Each row has a name. Each question is about the rows just above it.

[171 151 152 110 170 135 148 143 121 171 146 144 134 143 124 131] = Zom
[149 156 115 146 157 125 115 127 174 142  89  99 135 145 152 111] = bubo
[137 122 155 147 141 125  46 178 130 126 210 193 127 126 129 142] = nuku
What comes right after [144] in the named rows? : [134]
Right after [156] comes : [115]
The entry that follows [170]: : [135]
What comes right after [46] in the named rows? : [178]
What comes right after [210] in the named rows? : [193]

[128  70  34  39  85 152 207 228 204 147  80  39  38  79 141 197 218 196
 142  80  41  44  88 151 201 220 195] : muru
[128  34  84 206 207  85  37 137 220 148  44  80 197 202  88  42 133 211
 147  56  87 186 190  95  54 127 192] : rifa
[129  36  80 201 213  96  34 120 215 168  56  60 175 215 119  39  99 201
 181  79  58 151 207 139  57  83 169] : figon
[127  49  37 108 197 228 169  75  31  79 170 218 181  95  39  70 155 218
 196 112  45  55 132 201 200 130  61] : mufen
[128  66  30  47 105 177 223 220 170  98  44  36  76 145 203 217 182 118
  59  36  67 129 191 221 199 140  76] : naro
[129  84  49  32  36  64 106 156 197 223 228 207 168 120  74  42  33  46
  81 126 171 204 218 209 179 135  91] : vaz
[129  37  70 188 222 125  35  82 193 204  99  38 110 213 189  79  42 129
 210 167  70  63 154 206 145  61  73] : Zipiz
[128  31 103 221 175  46  71 198 192  65  58 182 208  87  45 154 207 112
  56 136 207 133  52 105 188 159  90] : Daru
[128  75  39  31  59 111 168 214 229 209 160 102  53  31  46  90 147 195
 217 207 166 112  64  38  46  87 140] : bifuf
[129  94  63  41  30  35  54  84 121 158 192 216 229 224 207 179 141 102
  69  45  33  36  54  82 117 153 186] : tovel
[128  80  42  31  47  86 141 190 223 227 204 159 103  57  33  40  71 120
 171 209 218 200 161 110  64  39  43] : nebu
Right after [211] comes : [147]
The entry that follows [55]: : [132]

[127 114  84 163] : babi
[137  95  34 136] : nibi
[ 49 170 117 140] : makez
[102 110 130 133] : Pefof
[ 53 118 113  83] : sudi
[102 110 208 134] : daz
[114 103  82 113] : tam
[ 34 152 185 132] : lipos
[ 33 122 126 130] : guvob
The entry that follows [33]: : [122]
What comes right after [82] in the named rows? : [113]
The entry that follows [152]: : [185]
The entry that follows [53]: : [118]
What comes right after [170] in the named rows? : [117]
The entry that follows [126]: : [130]
What comes right after [118] in the named rows? : [113]

[159 145 134 115 145 122 102] : gon
[133 216 124 119 130 128 122] : libo
[106 145 116 138 137 127 139] : tor
[190 157 112 169 118 136 132] : dom
[120 148 122 126 102 129 108] : Rele
[151 144 135 146 153 126  81] : muduk
[126 115 132 120 173 140 114] : peleg
[119 183 137  80 125 124 159] : Bip
[103 134 127 155 156 128 123] : nodur
[147 130 131 116 175 123 114] : Zagu
[151 127 147 127 109 120 159] : gumiv
[170 125 123 170 144 123 118] : Tened
Whose row is [106 145 116 138 137 127 139]? : tor
Whose row is [103 134 127 155 156 128 123]? : nodur
What comes right after [157] in the named rows? : [112]

[118 125 115 115  80 129 172 128  96 113 129 123 118 175 128]  tebug
[ 94 108 159 171 106 128 165 128 169 174 128 112 106 165 128]  mese
[120 131 152 200 129 127  42 128 175 200 128 128 136 116 128]  lidu
[120 131 152 200 133 127  42 128 175 200 128 123 136  37 128]  devi
Right after [108] comes : [159]
Right after [94] comes : [108]
What comes right after [116] in the named rows? : [128]

[126 111  92  98 129 112 133] : Niv
[116 111 101  40  61 184 131] : Ponab
[116 132 101 135 117 114 103] : Mab
What comes right after [40] in the named rows? : [61]
The entry that follows [117]: : [114]
Whose row is [126 111  92  98 129 112 133]? : Niv
The entry that follows [112]: : [133]
Right after [126] comes : [111]
Right after [184] comes : [131]

[143 131 123 110 124 144 146 135 162  93 144 124 126 125 137 155 126 138
 113 105 136 117 132 148 118 103]  Fov
[115 138 159 168 117 125 107 139 127 170 144 125 163  98  78 119  74 102
 127 116 131  76 170 107  74 102]  Losi
[168 113  98  63 120 149 166  95 179  58 141 115  86 111  94 133  91 118
 126 126 140  93  96 121  93 109]  rufi
[168 113  98  63 120 149 166  95 170  58 141 115  86 154 165 171 162 163
 106 131 138 159 166 169 159 127]  nokoz
[114 136 148 159 125 122 109 148 112 162 131 127 151 111  95 111  96 110
 132 121 127 100 104 108 100 120]  ved
[131 132 141 152 127 123 104 141 123 169 136 127 140 120  84 116 130 113
 126 136 125 100 103 112  99 121]  peno
[185 121 139  87  81 169 141 128 208 110 182  85 116 122  50 176  48 135
  83 120 151  65 113 150  64  90]  Zesu
Right after [155] comes : [126]
What comes right after [94] in the named rows? : [133]
What comes right after [64] in the named rows? : [90]
What comes right after [185] in the named rows? : [121]
Right after [108] comes : [100]
Whose row is [114 136 148 159 125 122 109 148 112 162 131 127 151 111  95 111  96 110
 132 121 127 100 104 108 100 120]? : ved
Where do [168 113  98  63 120 149 166  95 179  58 141 115  86 111  94 133  91 118
 126 126 140  93  96 121  93 109] appear? : rufi

[101 154 118  80 123 115 122  78 120 188 116 179 135 147  89 137 158 111
 111 168 112  86  62 112 143 170 143 106 196  83 109  46 157 135 163 100
 154 144 148 137  79 119  55 145 197 149 135] : namu
[ 97 154 118  80 123 115 122  78 123 185 116 179 135 147  89 130 158 121
 111 168 112  86  62 112 143 170 143 106 196  83 109  49 157 135 163 100
 158 144 148 137  79 119  55 145 110 149 135] : tepuf
[101 172 118  93 118  86 101 133 134 188 139 183 149 134  73 123 135 121
 129 178 136 113 122  97 135 204 149 101 133  72 109  41 151 145 149 141
 158 135 176 100 117  98  37 166 172 156 140] : luro
What comes right after [183] in the named rows? : [149]
Right after [197] comes : [149]

[100 146 162 165 132  89 119 151  89  83]  vuled
[119 166 161 215 103  69  97  95  71 108]  Geg
[100  66  90  93  90  94 173 213 172 143]  kog
[148 138  92 130  80  81 120 131 172 128]  liso
[ 85 211 138  88 133 156 143 136 120 113]  vegi
[100 186 115  89  42 126 141 192 131 153]  bivom
[171 127 135 157  64 132 126 110  90 145]  zore
[193 126 123  71  92 111 123 104 162  55]  Manen
[126 128 157 102 138 106 159  45 105  69]  meko
[ 82 152 106 155 144 137 198  89 130  78]  Pago
[139 159 142 158 100 136 121 120  68 189]  sopo
[ 74 158 133 130 162 124 160  74 115 139]  pif
Right after [124] comes : [160]
What comes right after [111] in the named rows? : [123]
What comes right after [156] in the named rows? : [143]
What comes right after [148] in the named rows? : [138]
Right after [135] comes : [157]

[123 132 186 185  54 124 176 129 164 146  92 173  64  78 176 116 129 187
 105  86 134 105 102  98 157 102 189 137 127 147 145  80 104 101 118 140
  75 188 127  58 141 158  65  93  71 156 139] = sunu
[108 131  85  99 169 144  89 125 161 131 170  61 182 202  74 104 134  59
 179 124  93 138 159 173 103 153  66  85 139 100 153 167 108 156 120  85
 197  76  95 127 119  66 122 147 126 144 103] = vez
[128 149 166 193  51 126 189 128 167 138  95 170  69  88 153 123 111 194
 110  84 127 110 108  85 152 104 186 124 118 143 142  87 116 105 118 126
  65 198 133 122 107 217 131 106 137 111 168] = nog
[131 201  67 177  74 141 206 119 157 121 128 129 134 178  71 135  86 158
 154 103  93 117 142  79 117 127 129  78 100 108 143 151 148 132 120  63
  99 180 130  64 100 165  63 100  72 152 150] = Dutu
[123 132 186 185  54 124 176 129 164 146  92 173  64  78 176 118 129 187
 105  86 134 105 102  98 103 102 189 137 127 147 145  80 104 101 118 140
  75 188 127 145 113 216 148 113 148  99 164] = Vur
[100 100 206 170  81 126 120 127 152 163 115 130  65  99 178  70 152 132
 136  61 109 105 114 153 152 110 156 124 146 139 182  73  63 109 110 131
 125 146  92 187  99 189 187 142 184  87 156] = paza
[161  98 133  73 184 110 106 133  97 100 105 167 146  67 159 186 133 144
  70 204 195 146 112 110 135 126 143 201 120 151  58 132 192 123 156 201
 103 115 183 125 181  92 124 123 117 140 105] = zini
[150  80 127  53 214 113  66 139  85 104 134 136 167  93 147 165 150 102
  93 201 178 152 126 150 126 144 109 189 137 138  73 145 163 139 154 190
 151  71 160 143 177  54 141 141 131 135  89] = mubuv
Right after [160] comes : [143]
Right after [69] comes : [88]
Whose row is [123 132 186 185  54 124 176 129 164 146  92 173  64  78 176 116 129 187
 105  86 134 105 102  98 157 102 189 137 127 147 145  80 104 101 118 140
  75 188 127  58 141 158  65  93  71 156 139]? : sunu
Whose row is [131 201  67 177  74 141 206 119 157 121 128 129 134 178  71 135  86 158
 154 103  93 117 142  79 117 127 129  78 100 108 143 151 148 132 120  63
  99 180 130  64 100 165  63 100  72 152 150]? : Dutu

[ 67 135 113 113 125 207  32 206]  Fiku
[ 56 131 117 122 126 217  43 114]  davek
[ 67 135  68 113 125 207  32 124]  Tezok
Right after [68] comes : [113]
The entry that follows [117]: : [122]
[ 67 135 113 113 125 207  32 206] is in which row? : Fiku
What comes right after [122] in the named rows? : [126]

[ 62 173  70 127  60 146] -> vom
[144  98 107 127 145  66] -> zubi
[114 113  47 127 116  98] -> Muli
[109 144 165 128 104 161] -> Riv
[ 81 145  33 127  83 151] -> lafim
[159  81  94 127 161  99] -> Kevum
[104 154 175  61  98 105] -> vamu
The entry that follows [62]: : [173]
What comes right after [114] in the named rows? : [113]
Right after [61] comes : [98]
Right after [107] comes : [127]

[101 118  81  28 148 114 201 100 121 137 110 176 115  74 189 164 116 123
  97  80  72 134] -> seze
[132 148 117 129 100 129 127 165  82 126 144  61 148 116 107 107  69 103
 133 107 109 146] -> zet
[101 118  81  28 148 162 201 100 121 137 110 176 115  74 162 164 116 123
  97  80  72 134] -> Vufop
[102 134 118  88 139 147 113 125  93  62 126  55 162 215  71 193 120 130
 134 125 119 161] -> Nep
[164 147 104  71 158 148 106  46 141  92 100 142 127 125  71  73 150 123
 113 148 143 132] -> gepu
[106 146 117 216 154  88  57 167 152 172 114  89 123 145 131 179 126 160
 165 205 167 155] -> Rem
[165 133  85 162 142 160  79  91  60  92 138 136 166 120 163 100 140 144
 130 129 121 150] -> dok
[ 48 141 116 117 157 126 210  72 159  55  86 163 158 115 107 112 159 153
 182 185  81  71] -> manu
[ 81 197 122 119 154 150  88  83  46 121 199 142 164  79  98 100 145 156
 165 141 135 150] -> diz
[123 119 100  70 145 200  81 103 147 120 106 163 193 122 170 139 117  56
 175  77 101 190] -> Benos
[ 92  63 128 198 140  78  82  69 103 113 144  87  43 105 177 103 125 151
 112 142  99 121] -> Tok
The entry that follows [179]: : [126]
Whose row is [132 148 117 129 100 129 127 165  82 126 144  61 148 116 107 107  69 103
 133 107 109 146]? : zet
Where do [106 146 117 216 154  88  57 167 152 172 114  89 123 145 131 179 126 160
 165 205 167 155] appear? : Rem
What comes right after [83] in the named rows? : [46]
The entry that follows [73]: : [150]
What comes right after [61] in the named rows? : [148]

[129 107 119  69 113 153 166  75  98 127 117 147 129 167  97 187 138 155
 116 181 115 153 128] -> gosu
[161  86 108 106  92 144 136 116  45 156 117 112 141 196  94 171 132 115
  87 170 114 213 145] -> dotaf
[140 165 141 175 160  81  87 135 150 145 102 111 107 143 151  72 129 140
 124  99 155 119 153] -> tev
[119 107 105  94 154 102 204  37 136  97 175 134 169  75  37 162 135 223
 138 130  75 137 133] -> Bev
What comes right after [127] in the named rows? : [117]
Right after [130] comes : [75]
What comes right after [161] in the named rows? : [86]
What comes right after [137] in the named rows? : [133]
The entry that follows [170]: : [114]
Right after [99] comes : [155]

[150 113 121 156 107 115 118 141 130 149 198 126 133 127 133 121 102 123
 123 121 114 167  99 148 159 131 124 161 141  98 154 130 186 133 139 122
 122 135 124 109 169 107 143 163  87 127 127 120 153 129 124 132 156  87] -> Fif
[109 140 159 135 172 167 161 127 131 116 141 100 138 144 153 136 139 104
 127 122 169 124 145 174  93 151 130 122 117 126  93 104 138 113 120  98
 160 151 117 158 132 142 122 124 119 132 121 154 137  93 118 138 123 207] -> kav
[124 105 173 164 115 102  97 126 120 126 169 124 124 108 150 105 123 125
 125 138 104 150 106 136 141 121 124 139 127 134 166 111 183 152 104 148
  95 125 152 132 167 120 141 175 126 123 132 111 144 172 131 125 151 106] -> Kov
Whose row is [124 105 173 164 115 102  97 126 120 126 169 124 124 108 150 105 123 125
 125 138 104 150 106 136 141 121 124 139 127 134 166 111 183 152 104 148
  95 125 152 132 167 120 141 175 126 123 132 111 144 172 131 125 151 106]? : Kov
The entry that follows [174]: : [93]
Which row holds [109 140 159 135 172 167 161 127 131 116 141 100 138 144 153 136 139 104
 127 122 169 124 145 174  93 151 130 122 117 126  93 104 138 113 120  98
 160 151 117 158 132 142 122 124 119 132 121 154 137  93 118 138 123 207]? : kav
Whose row is [150 113 121 156 107 115 118 141 130 149 198 126 133 127 133 121 102 123
 123 121 114 167  99 148 159 131 124 161 141  98 154 130 186 133 139 122
 122 135 124 109 169 107 143 163  87 127 127 120 153 129 124 132 156  87]? : Fif
The entry that follows [160]: : [151]
What comes right after [183] in the named rows? : [152]

[ 80 134 125  66 153 147  95  86 146  98] -> Nuz
[ 72 164 145  60 185 178 114  86 175 109] -> fol
[141  77 135 114 148  94 128 134  99 152] -> vir
[127 128 128 127 128 128 127 127 128 127] -> zif
[171 124  66 159 141 100  73  65 104 159] -> vovu
[128 128 128 128 128 128 128 128 128 124] -> Nimud
[162  56 123 154  91  61 105 170  53 149] -> Rega
[ 64 174 165  48 185 198 123  80 187  76] -> lev
[128 127 128 127 128 127 127 128 127 128] -> Rodof
[124 102 146 110 133 118 111 139 106 122] -> ked
The entry that follows [125]: : [66]
What comes right after [148] in the named rows? : [94]
What comes right after [187] in the named rows? : [76]
Right after [118] comes : [111]
What comes right after [105] in the named rows? : [170]

[ 70 146 155 160 149  83] : Nov
[103  80  86  81  64 165] : Mirun
[ 73 152 150 156 157  87] : gigen
[178  81 192 156  73  70] : sugi
[164 135 141 155 147  89] : zogu
[182  90  59 134 208 114] : gaf
What comes right after [135] in the named rows? : [141]
What comes right after [150] in the named rows? : [156]
Right after [146] comes : [155]
Right after [103] comes : [80]
The entry that follows [80]: : [86]
What comes right after [157] in the named rows? : [87]
The entry that follows [208]: : [114]

[148 148 163 137 161 167 110 168 162 116] -> ruv
[104 218  65 153 162 152 110 120 164 101] -> Zokol
[198 207 148 111 160 212 132  76 169 118] -> rak
[119 130 116 162 137  75 128 229 110 157] -> kasu
[114 102  96 120 133 141 106 131 147  75] -> mufa
[100 179  48 162 156 141 101 169 159 114] -> meluk
[137 234  92 167 161 142 112 233 153 136] -> zez
The entry that follows [76]: : [169]
What comes right after [233] in the named rows? : [153]
The entry that follows [163]: : [137]
The entry that follows [152]: : [110]

[118 118 109  68 145 200  76 149 118  34 148] -> feku
[119 132 130 127 117 139 149 128 132 113 130] -> gufa
[119 138 113 127 123 150 117 142 138 102 138] -> fabu
[147 125 142 149 144 152 113 112 125  97 128] -> fedav
[150 134 153 163 134 169 116  96 134  83 128] -> rulo
The entry that follows [96]: : [134]
The row with [119 132 130 127 117 139 149 128 132 113 130] is : gufa

[143 116  93  62  84 130 127 170 137 134 152 195 100 131 100 144 103]  vil
[184 153 144 136 150  95 157 176 157  96 103 210  59 173  31 174 110]  medar
[153 141 123 114 123 119 143 156 149 121 121 179  97 144  87 146 107]  Kipig
[129 130 115 118 116 124 136 137 132 127 128 145 122 131 111 123 124]  fovas
[158 155  91  48  57 138 163 188 163 114 125 218  90 144  35 141  97]  sut
What comes right after [57] in the named rows? : [138]
What comes right after [93] in the named rows? : [62]

[165 141  40 149] : Pez
[107 125 187  91] : tiga
[155 112 195 114] : nuvi
[166 144  31 148] : lal
[121 140  91 140] : dure
[165 141 179 119] : Sonor
[111 119 166 131] : Dide
[155 112 195 115] : nasi
[121 113 173 140] : papel
[165 134  46 171] : Pado
[157 109 163 158] : Mez
The entry that follows [40]: : [149]
Right after [113] comes : [173]
Right after [107] comes : [125]
[165 141 179 119] is in which row? : Sonor
Right after [157] comes : [109]

[190 107 129 103] -> Tekop
[148 187  39 187] -> fisal
[125 172  53  68] -> Vub
[ 65 162 149  82] -> zediv
[126  62  72 182] -> Legas
[ 57 151 125  96] -> Kas
[148 187 200 104] -> pafi
[ 54  67  64 182] -> bov
[61 69 39 42] -> miv
What comes right after [69] in the named rows? : [39]
The entry that follows [54]: : [67]
The entry that follows [65]: : [162]
Which row holds [148 187  39 187]? : fisal
What comes right after [107] in the named rows? : [129]
What comes right after [126] in the named rows? : [62]

